One vector is turned by the same rotation once a tick. Each row is the vector after some number of ticks, and that number follows the row.
The counts run from 0 to 211.
[143 141  59 105 108 143 138 103 101 160 161 142 106 145 120 124 124 157
  97 123 155 138  84 172 121 127 116 120 137 114 137 126  79 139 168  98
 139  99 105  75 117 148 164 109 101 145  94 137 115 105 126  81 107 114
 171 194 127 109] => 60
[134 133  82 115 122 140 160 104  94 131 147 120  79 141 147 113 145 183
 126 164 152 115 118 173 130 106 125 132 132 113 141 109 113 147 181 102
 151  87 108  74 107 167 151 124  86 143 127 145 115  95 117  76 102 130
 182 150 140 146] => 18
[151 134  72 101  91 148 145 111 107 155 160 129  93 160 129 144 121 157
 117 110 148 136  88 170 118 129 151 136 124 119 119  93  90 137 184 101
 150 113  89 126 105 159 169 102  93 147 100 150 107  95 130  75 146 125
 167 155 108 103] => 68
[145 153  48 123 131 140 135  99 103 141 154 132 107 145 130 126 145 173
  95 162 130 139 110 164 133 111 120 142 146 113 137 100  82 139 165 109
 163 108 119  72 114 155 137 109 104 150  94 120 100 100 122  79 113 135
 169 172 137 150] => 176
[166 154  78 106 111 131 152 116  86 127 131 120  89 153 123 139 157 160
 115 151 152 123 127 168 144 108 141 138 139 127 130  95 106 122 192  96
 153  99  98  98  90 153 147 109  78 145 123 121 121 112 140  58 124 138
 163 120 121 136] => 10
[175 150  81 110  94 135 144 119  79 135 129 106  83 148 114 119 130 167
 106 151 152 117 115 173 153 112 140 124 139 123 133 116  98 124 193  93
 140  87 104  94 108 138 152 103  79 147 129 140 131  95 130  67 118 128
 158 140 129 126] => 13
[173 142  54 129 105 135 140 108 102 159 157 119 101 160 123 128 126 161
  99 134 144 152  97 165 135 122 142 118 151 122 130 111  82 136 173 106
 169 105 104  95 107 143 160 106  94 147  95 144 110 119 122  79 122 133
 172 153 132 101] => 181
[160 153  55 111 138 152 137 107 115 127 143 121 101 157 129 137 151 157
 109 161 122 150 115 158 129 112 126 131 150 119 120  78  77 132 178 107
 168 134 100 100  99 158 130  96  90 153  98 114  96  96 127  79 126 137
 156 152 125 161] => 84
[164 150 100 105  93 156 145 102 116 128 144 113  77 157 132 131 108 155
 106 141 136 125  97 175 133 121 147 125 123 134 129  99  99 129 198  96
 135 117 104  98  89 154 161  90  85 151 117 140 126  87 129  66 115 129
 160 137 125 121] => 105
[151 157  62 105 112 136 128 106  81 154 150 134 108 155 133 127 148 178
 102 148 150 121 121 170 123 122 136 141 125 110 122 103 109 134 169  92
 151  86  92  92 133 147 149 114  86 148 137 139  91  88 124  70 131 136
 150 157 124 125] => 54
[164 138  70 100 108 138 154 128  72 133 117 115  94 144 116 142 168 159
 124 143 158 125 121 165 142 108 139 130 142 124 113  94  96 122 186  92
 139 102  76 110  96 146 154 109  72 155 128 130 121 104 143  69 142 124
 150 140 110 139] => 127
[149 147  88 110 118 139 161  90 119 127 159 129  77 151 136 141 122 157
 114 140 136 136 114 172 125 104 139 141 136 123 140  91 102 130 189 110
 157 112 113  77  78 168 155 102 100 151 112 133 118 106 131  67 111 125
 183 126 122 134] => 102
[144 134  62 126 114 143 149  96 121 156 171 135  99 148 125 130 135 167
 110 127 142 151  84 164 125 114 128 129 147 118 141 108  85 146 164 118
 162 109 109  88 102 164 159 120 105 147  76 140 108 112 122  92 122 125
 187 170 128 124] => 63
[137 119  69  93 101 156 143 129  80 139 138 122  97 135 124 131 160 160
 135 119 164 125 102 164 117 121 133 134 127 123 109 111  85 137 181  98
 121 100  67 127 109 155 156 117  78 143 117 152 116  88 138  92 148 114
 151 164 107 136] => 35
[108 141  77 104 105 144 157  97 115 134 155 131  87 130 139 122 150 175
 123 156 152 124 106 176 127 113 118 126 123 114 138 119 101 147 170 111
 140 107 108  71  81 175 148 129  90 144 115 128 115  97 126  83 103 128
 178 168 120 128] => 22
[164 136  58 101  94 142 145 133  82 137 114 105  93 137 110 125 170 154
 116 137 158 133 103 164 155 115 130 109 159 122 121 111  87 131 177  99
 130 117  79 115  95 144 148 114  73 152 112 126 132 106 137  71 137 116
 142 155 105 133] => 126
[142 150  93 105  96 160 152  91 123 133 143 122  76 159 139 130 127 168
 112 153 135 124 103 177 138 117 127 130 131 122 133  84 113 147 187 113
 146 125 110  99  86 171 142 109  86 151 120 140 124  80 126  66 113 128
 173 142 104 130] => 106
[127 119  74  98 103 154 141 115  93 152 159 128 100 137 132 120 136 164
 130 113 161 129  84 168 112 129 129 122 121 111 122 118  82 149 175 103
 121  98  79 104 111 157 163 114  83 137 111 157 115  84 131  94 128 114
 159 185 120 122] => 152
[135 152  72 104 104 138 156  93 103 126 147 136  99 134 131 144 156 185
 105 159 145 106 100 179 141 108 133 144 127 116 147 114 105 135 184 102
 145 104 114  71  91 160 139 116  90 138 112 113 119 106 127  66 115 136
 168 163 129 137] => 139
[163 141  45 114 104 133 132 113  85 131 137 108 103 135 112 136 153 166
 105 143 136 141  83 156 132 112 131 135 151 119 135 124  65 127 176 106
 156 113  98 109 106 144 134 117  86 133  79 114 119 112 135  84 134 119
 148 181 136 157] => 45
[140 134  63 108 136 138 162 122  95 118 131 119  92 139 119 130 171 144
 119 147 151 141 111 159 135  92 117 125 162 119 132 102  77 129 172 114
 154 119 102  82  82 168 137 121  96 158  97 112 120 121 137  78 108 109
 170 158 115 170] => 4
[145 135  96 103 105 152 150 104 107 130 158 102  74 153 146 115 128 168
 130 146 139 131 118 168 122 119 142 131 128 122 116  95  99 142 193  94
 145 109  87 112  91 168 158 108  78 154 131 156 118  80 132  77 121 127
 174 128 119 132] => 109
[170 144  68 122  97 136 145 118  82 136 117 100  76 144 117 112 143 175
 102 152 147 133 104 168 159 108 132 120 161 120 148 123  89 136 185 105
 153 100 111  99 110 153 147 122  77 141 111 136 138 110 124  70 111 115
 166 141 128 135] => 12
[134 129  93 105 120 164 143  98 114 141 161 142  88 162 142 123 112 161
 114 130 139 123 104 170 112 115 131 141 134 113 124  74  97 137 179 107
 135 102 105  98 123 170 154 107 107 161 113 153 105  62 127  78 119 120
 176 168 112 147] => 190
[156 137  41 122 121 141 125 118  73 140 137 119  93 151 129 124 154 172
 106 156 137 142 104 157 127 113 121 147 156 106 133 108  77 143 159 110
 166  99  97 117 141 161 135 128  93 144 108 129 101  95 124  90 122 115
 159 165 122 166] => 169
[159 149  85  99 105 134 156 101 109 140 158 127  89 156 126 132 113 139
 112 126 148 134 103 171 129 115 133 125 131 120 127 111  88 126 191  98
 149 105 105  78  81 159 165  95  97 159 106 129 118 118 143  61 105 114
 170 136 118 113] => 101
[140 126  88 124 106 166 152 102 113 129 145  95  64 148 148 112 133 177
 131 156 136 140 112 171 128 114 126 130 142 113 129  92  98 158 179 109
 148 117 100 105 107 181 142 121  79 147 117 149 119  70 120  94 106 127
 177 152 113 150] => 110
[144 136  48  91 106 128 140 122  78 133 145 119 100 132 112 137 157 150
 127 127 151 129  81 163 113 114 128 139 129 118 121 134  60 124 182 101
 147 101  88 110 100 149 146 109  89 138  99 116 113 118 146  83 130 104
 143 168 124 151] => 42
[146 124  69 128 107 151 142 106 113 145 159 115  81 160 131 130 134 175
 117 132 134 152  94 160 131 114 139 141 148 116 134  81  94 154 164 124
 160 117 101 129 117 177 148 122  94 149  86 151 111  83 124  91 130 121
 191 158 105 144] => 70
[154 144  51 110  99 146 129 112  90 138 133 128 102 145 121 146 169 173
 105 147 140 134 100 166 137 119 140 149 145 113 125  90  94 145 162 120
 152 117  95 128 121 163 120 127  86 148 106 123 107  80 127  81 142 122
 150 164  94 161] => 165
[158 145  39 102 123 121 133 115  81 156 165 132 107 148 124 126 137 153
 107 136 147 139 106 162 110 121 130 131 138 112 125 131  64 128 170  90
 165  90  97  89 115 147 153 101  98 146 111 126 102 126 132  80 118 112
 153 163 138 133] => 174
[153 159  51 106 107 136 135 105  91 128 136 136 109 142 125 149 164 178
 109 152 138 115 103 170 135 111 139 155 126 119 127  97  97 130 182  97
 153 110  98 106 110 142 130 105  85 141 109 107 107  99 135  72 146 141
 144 159 125 150] => 47
[174 146  57 105 129 143 141 115 104 131 152 123 102 155 134 137 137 142
 115 139 130 146 111 158 115 123 135 134 138 125 104  93  62 122 192  93
 160 120  83 108  95 148 147  82  90 153 103 116 101 111 133  82 131 131
 145 147 134 155] => 83
